In the data rows, 128 means zero.
Some points:
[140 120 158 138 173 130 200 117 125 105  97 147 172 147 205 136 163 109 150 202 164 102 154 118 143 190 161 107  96 128 190 157 101 164 112 139 152  61 106 203 117 181 186 165 118 136 133 160  88 192 124 201 152 118 132 158 126 123 157 112 125 139 133 106]
[151  69 145 194 170 140  92 138 124 150 153  84 159 136 144  30 118 137 142 108 178 125 179  87  70 106 108  77 176 173 122 109 127 166  82 107 111 160 124 188 172 153 149 124 140 130  98 130 119 140 139 161  73 147 164 151 119 121 127 132 119 117 131 159]
[125 161 138 151 143 163 157 109 148 119 213  81 124 111 203 124 166 146  91 126 132 163 113  85 158 131 100 205 101 109 104 143 111 131 145 140  64 110 120 108 161  98 150 135 155 114 136 157  78 110 104 175 118 138 163 106 119 135 147  96 105  47 134 172]
[191 133  86 161 132 122 103 123 144  54 164 176 155 117 122 144 125  89  96  74 152  85 144 118 125 118 144 159 126 141 141 114  61 108 108 121 167 126 142 123 143 111 183 161  84  53 129 123 139 148  72 113 102  98 126 119 126 144  50 189 135 114 115 144]
[133  71 124 134 126 102 125 108  43 133 135 114 120  69 115 155 203  87 132  72 138 104 114 140 126 101 123 125  95 139  91 160 128 112 142 122 126 158  87 133 171 106 142 155 124 156  68  91  82 194 115 122 150 117  96  92 102 117 113  42 131 133 119 113]
[104 161 129 121 140 126 141  79  95 138 133 151 139 131  40  96 114  82  80  82  97 123 154 126 171 127 123 140 122 137 172 222 133 138 170  80 150 166 125 121 111 155 119 128 118  83 102 116 121 116 115 188 100 132 148 134 154 122 188 156  52 140 159 120]
[124 118 138 115 151  76 148 168 120 106  68 101 130  53 150 126  52  47 108 118 142 135 114 106 154 115 131  89 149 100  96 136 136  82 143 126 144 125 113  81 128 130 136  33 147 143 140 162 101 141 145 186 143 133 118 115  79 116  92 175 129 116 138 153]
[113 124 123 157 101 148  72 128 121 115  93 115  93 121 116 168 157 109 132 188  48 108 145  78 153 114  98 128 128 103 130 129  98 102 108 145 122 120 141 146  82 149 158 101 153  96 135  60  83 132 149  93  97 189 223 126 119  76  93 115 128 147  96 117]
[108 145  62 117 164 157 106 114 106 113 106 144 152 165 118 129 132 160  74 134 154 134  48 113 157 152 168  62 161 133 109 116 138 112 136 103 168 136  99 141 127  91 149 108 166 118 143 140 121 144  84  39 129 125 141 174  65 100 176  92  99 111 174 134]
[143 124  65 110 139 100 149 103  79 148 106 142 122 115 135 115 132 165  81 160 139 165 154 147 145 113 146 114 122  98 171  84 125 148 143 126 150 142 164 140 140 123  59 112  72 143  95  78  88 129 127 118 166 141 186 100 129 166 145 174 209  33 148 124]
[ 87 128 175 119 143 121 138 182 139  54 110 132  89 102 114 148 134 194 111 108 124 132 131 204 144 128 116  77 136 124  87  77  52  92 126 122 160 116  92 157  87 155  70 171  92 128  98 101 142  95 144 161 114 126 144 122 121 144 142 102 105 139 157 189]
[132 134 142  65 148  91 105 144 208 119 139 154  64 125 139 112 159 168 172 107 149  83 153  69 186 121 150 145 155 123 142 126 202 130 124 142 167 129 131 137 110  91 159 105 136 142 101  71 151 163 117 120 178 179 113 140 165 150 133 129 115 117 162 171]
[130 129 122 165  70  91  90 130 176 187  54 183 143 122 145 123 144 169 135 132 135 137 144 125 144  68 177 135 116 159  75 135 135  90 146  72 152  86  99  99 146 169 161 156 138  89 123 161 112  78 142 127 121 138 103 119 172 121 206 107 183 107  91 143]
[102 152  94  72 120  92 132 152 156 175 159 129 146 132 153  68 167 119 152 139 165 166 129 226 128 113  48 142 157 127  85 186 105  76  99 141 149 150 161 118  74 150 163 127  86 161 179 121 125 158 104 109 111 134 141 147 122 133 142 121 152 147 129 133]
[176 146 102 154 153 130 120 166 122 184 147 111  82  75 152 163 137 129 146 162 121 109  88 142 148 178  58 124 184 130 101  72 129 160 155  99 142 107 142 132 148 191 128 123 130 127 112 110 145  93  62 124 146 104  95 112 189  68 140 165 112 140 154  70]
[128 118  87 128 133 118 158 137 198 166  96  77 107 140  98  93 153  69 182 126 119 152 111 103  91 177 166 139 116  86 172 105 114 126 110  89  95 102  90 106  98 137 122  94  51 107 119 136 170 117 128  97 109  57 140 110 145 142 121  58 123 125 164 139]
[119 150 147 138 179 129 139 107 117 157 109 162  86 124 138 132 178 172  74  84 102 112 166 186  84 104 126 121 131 131 178 131 144 139  56 145  97  70 123 107 111 159 118  52 156 135 148 174 105 133 135  71  99 127  71  96 168 127  89 133  99 119 155 110]
[104 121 133  62  93 112 165 140 112 141 156 113 112 115  99 116  34 165 122 206 139  79 128  88  82 138 137 137 111 180 141 171 121  80  67 144 120 152 117 142 133 173 115 156 154  88 136 134 136 106  83 119 152 131 107  83 121 125  80  83 142  87 164  99]
[ 99 132 135 133 119 173 119 138 110 112  57 107 171 149 110 138 138 104 103 101 151 119 126 113 118 194  76 137 123 123 122 118 146 161 126 191 153 170 133 118 112 175 120 116 167 110 162 110 172 100 103 132 143 141  86 157 169 204 120  82 124  60  43 140]
[137 105 133 144 145 113 145  87  88 166 152 185 143 120 130 139 125 142 177 169 144 130 188 140 141 153 141 162 123  41 117 131  84 140 136 158 123 168  77 123 149 110 127 101 150 125 148 121 163  40 144 125  93 129  76 222 100 113  82 126 139 143 154 134]
[151 127 141 100 112 165 165 121 172 151  66  80 140 133 140 176 125 113 107 143 118 164 153 157 119 122 123  94 156 121 152 126 151 138 135 168 141 182 145  92 135  61 143 204 183 103  75 170 158 133 118 158  66 145 138 138 165 113  87 113 169 137 192  97]
[119 140 139 100 123 130  61 155 132  90 129  84 149 138 124 203 102 144 168 119 143 137 201 145 143 137 135 170  96 124 166 117 141  68 150 129  71 135 103 151 182 153 127 108 146 162 115 143 155 178 128 105  72  68 150 148 114 150 180 153 114 100 119  66]
[109 131 162 112 122 136 129 135 119 120  98 159  91 134 124 142 106 161 198  58  94 229 111  98 133 156 128 127  77 129 124 166 129 191 100 128 122 156 153 149 170 150 114 167 142 142 146 178  97 148  75  98 142 115 145 138 120  92  83 169 145 148 111 170]
[152  68  81 122 155 178  95 118 153 111  96 141 129  65 159  96 109 140 137 128  97 107 115 138 179  99 132 188 114 179 174 131 140 153 139 145 133 131 197  98 108 148 107 162 174 185 133 135 119  86 150 143 133  49 130 142  64 151 120 100 114 174 131 126]
[129 142 132 205  91 133 159 152 164 107 138 132 100 115 122 106 113 136  93 107 177 189 104 141 143 166 143 119  70 182 149 142 122 110 115 158 103 161 113 132 119  75 175  92 114 159  75 110  99  76 139 114 164 154 131 142 136 158 129 155 117 197  97  49]
[ 99 148 120 126 129 115  68  98 113 135 186  65 139  93 145 142 127 118 150 156 120 168  63 131 147 108 180 133 111 109 143 109 142 159  26 123 175 134 128 126 113 114  83 136 124  99 115 136 138 134 148 163  73 163  73 120 113 172 157 163 121 158  73  98]
[104  93  73 151 127 172 130 138 132 125 189 173 152 162 117 153  63  72 118 139  93 194 150 124 184  58 112 117 163 134 114 114  90 160 136 152  71 109  74 138  89 145 115 141 147 136  88 143 160 189 151 106 185 146  78 110 145 153 136 118 140 142 132 144]
[153 136 160 131 137 105  88 115 115 145 112  51 189 100 125 151 118 128 153 143  71 139 121 172 121 142 185 140 182 191 121 161  72 152 167 140 131 134 137 159 131  71 139 131 106 128 170 138 117 115 185  78 190 150 131 115 150 149 113 154  67 101 139 158]
[ 73 109 125 126 137 122 132 137 145 163 158 155 147 188 142 155 104 151 142 125  75  97 101 123 150 161  60  97 128 154 146 117 159 116 149  31 145 117 101  88 163  88 135 160  97 150 143 116  95 137 190 139 127 138 129 149 134 195  45 138 124 117 114  94]
[ 63  75 153 149  60 132 147 133 112 123 136 142 140 181 122 164 151 131 133 114 140 130 131 132  83 142 168 194 174 110  71  94 160 165 134 129 154 135 139 113 107 151 147 109 147 115 149 116 116 132 139 143 154 114 171  57  67 163 141 185 121 162 201 114]
[148 126 116  47 132 156 156 157 194 120 154 139 151 178 151 149 131 103  94 117  90 115 116 138  36 100 157 161  88 129  98 125  78 153 120  81 166 141 121 110 154 126 101  78 154 180 100  81 125 110 145 139 151 150 143 158 151  55 156 145 111 138  89 130]
[106 147 107 156 117  67 121 136 136 107 104 149  93 192 104 128 180 121  94 221 166 133 133 112 117 117 131 151 180 134 162 134 145 114 165 121 108 148 154 141 172 118  62 145 118 158 120 150 133 130 122 136 126 129  92  98 111 112  99 127  86 180  56 199]
[118 215 140 119 109  66 110  76 120 130 155 138 135 140 159 107 147 108 132 116 127  56  62 118 121 116 144  83 113 150 108 131 112 152 171 156  82 123 113 145 129 157  98 120 179 157 111 125 171 116 136 114 127 100 197 133 156 161 109 143 198 177 143 140]
[153 172 116 112 131 158  92 145 110 134 107 136 117 151 168  62  91 153  83  75  99 107 122 107 117 162 145 162 127  60 102 119 180 113 165 137 122 166 104 199  92 117 132 160  70 147 147 155 158 138 182 140 126 144 102  62 124  66 114 123 154 139 103  93]
[137 201 159 143  74 166 148 117  95 100 164 131 179 130  66 121 150 155 175 119 102 141 130  96 128  90 133 109 152 165 166  63 161  92 142 146 159 113 149  95 112 151 145 100  75 198 147 139 133 105 109 167 129 141 104 140 109  65 123 101 166 110 135 142]
[127  86 101 132 109 106 125  88 106  38 143 113 133 128 135  94  94 161 147 111  94 126 155 155  79 167  86  92 155  78 151 141 139 112 134 105 103  74 161  90 133  53 129 121 165  94 170 113 141 122 107 151 167 116 114 116 173 107 193 104 173 175 101 132]
[157  52 172 126 154 173 129 160 104 173 154 102 113 170  90 134 143 121 107 136 111  88  95 108 137  82 162  60  78  73 116 150 142  77 147 149  79  99 177 133 134 124 146 141  79 159 180 141 149  81  68 130 124 129 117 122 146 165 156 164 126 151 134 143]
[ 78 140 155 139 113 120 128 161 114 176 137 154 112 100  88 155  90  71 131  83 204  78 128 112 106 155  97 148 102 143 134 115 116 167 114 133 109  51 206 132 103  52  93 172 120 131 140 127 142 128 166  99 105 152 128 147 116  79 168 113 139  92 131 137]
[247 147 155  98 107 168 129 114  93 123 107 142  94 150 119 132  95 134 177 166 189 114 109 181 104 108  77 136  85 143 131 108 163 154 154 120 105 143 117  79 124 130 117  94 119  60 158 139 108 162 162 116 112 167 135 111 108 147 146 122 107 151 131 163]
[149 121 174 145 144 118 208  94 162 110 142 126 107 102  96  97 148 139 121 147 114 147 139 119 103  87 126 113 140 126  42 136 189 119 124 156 130 116 146 126 130 127 100 156 122  73 135 108 163 169 164 101 151  50 139 189 110 118 122 143  98  89  67  57]
Along one direction, these points spread out more than along any other. Take the direction at right angles to it along which they spread out most. Go by this last direction. How many in every 100 of the points above lie lower along it than each point below? Round to a whole number. More than half of the points above lie lower than the first one.
[247 147 155  98 107 168 129 114  93 123 107 142  94 150 119 132  95 134 177 166 189 114 109 181 104 108  77 136  85 143 131 108 163 154 154 120 105 143 117  79 124 130 117  94 119  60 158 139 108 162 162 116 112 167 135 111 108 147 146 122 107 151 131 163] 83
[130 129 122 165  70  91  90 130 176 187  54 183 143 122 145 123 144 169 135 132 135 137 144 125 144  68 177 135 116 159  75 135 135  90 146  72 152  86  99  99 146 169 161 156 138  89 123 161 112  78 142 127 121 138 103 119 172 121 206 107 183 107  91 143] 60
[152  68  81 122 155 178  95 118 153 111  96 141 129  65 159  96 109 140 137 128  97 107 115 138 179  99 132 188 114 179 174 131 140 153 139 145 133 131 197  98 108 148 107 162 174 185 133 135 119  86 150 143 133  49 130 142  64 151 120 100 114 174 131 126] 35
[128 118  87 128 133 118 158 137 198 166  96  77 107 140  98  93 153  69 182 126 119 152 111 103  91 177 166 139 116  86 172 105 114 126 110  89  95 102  90 106  98 137 122  94  51 107 119 136 170 117 128  97 109  57 140 110 145 142 121  58 123 125 164 139] 98
[132 134 142  65 148  91 105 144 208 119 139 154  64 125 139 112 159 168 172 107 149  83 153  69 186 121 150 145 155 123 142 126 202 130 124 142 167 129 131 137 110  91 159 105 136 142 101  71 151 163 117 120 178 179 113 140 165 150 133 129 115 117 162 171] 50
[ 99 132 135 133 119 173 119 138 110 112  57 107 171 149 110 138 138 104 103 101 151 119 126 113 118 194  76 137 123 123 122 118 146 161 126 191 153 170 133 118 112 175 120 116 167 110 162 110 172 100 103 132 143 141  86 157 169 204 120  82 124  60  43 140] 88
[176 146 102 154 153 130 120 166 122 184 147 111  82  75 152 163 137 129 146 162 121 109  88 142 148 178  58 124 184 130 101  72 129 160 155  99 142 107 142 132 148 191 128 123 130 127 112 110 145  93  62 124 146 104  95 112 189  68 140 165 112 140 154  70] 90
[ 78 140 155 139 113 120 128 161 114 176 137 154 112 100  88 155  90  71 131  83 204  78 128 112 106 155  97 148 102 143 134 115 116 167 114 133 109  51 206 132 103  52  93 172 120 131 140 127 142 128 166  99 105 152 128 147 116  79 168 113 139  92 131 137] 68
[151 127 141 100 112 165 165 121 172 151  66  80 140 133 140 176 125 113 107 143 118 164 153 157 119 122 123  94 156 121 152 126 151 138 135 168 141 182 145  92 135  61 143 204 183 103  75 170 158 133 118 158  66 145 138 138 165 113  87 113 169 137 192  97] 75
[ 87 128 175 119 143 121 138 182 139  54 110 132  89 102 114 148 134 194 111 108 124 132 131 204 144 128 116  77 136 124  87  77  52  92 126 122 160 116  92 157  87 155  70 171  92 128  98 101 142  95 144 161 114 126 144 122 121 144 142 102 105 139 157 189] 38
[133  71 124 134 126 102 125 108  43 133 135 114 120  69 115 155 203  87 132  72 138 104 114 140 126 101 123 125  95 139  91 160 128 112 142 122 126 158  87 133 171 106 142 155 124 156  68  91  82 194 115 122 150 117  96  92 102 117 113  42 131 133 119 113] 8
[129 142 132 205  91 133 159 152 164 107 138 132 100 115 122 106 113 136  93 107 177 189 104 141 143 166 143 119  70 182 149 142 122 110 115 158 103 161 113 132 119  75 175  92 114 159  75 110  99  76 139 114 164 154 131 142 136 158 129 155 117 197  97  49] 5
[109 131 162 112 122 136 129 135 119 120  98 159  91 134 124 142 106 161 198  58  94 229 111  98 133 156 128 127  77 129 124 166 129 191 100 128 122 156 153 149 170 150 114 167 142 142 146 178  97 148  75  98 142 115 145 138 120  92  83 169 145 148 111 170] 48
[119 140 139 100 123 130  61 155 132  90 129  84 149 138 124 203 102 144 168 119 143 137 201 145 143 137 135 170  96 124 166 117 141  68 150 129  71 135 103 151 182 153 127 108 146 162 115 143 155 178 128 105  72  68 150 148 114 150 180 153 114 100 119  66] 53
[119 150 147 138 179 129 139 107 117 157 109 162  86 124 138 132 178 172  74  84 102 112 166 186  84 104 126 121 131 131 178 131 144 139  56 145  97  70 123 107 111 159 118  52 156 135 148 174 105 133 135  71  99 127  71  96 168 127  89 133  99 119 155 110] 93
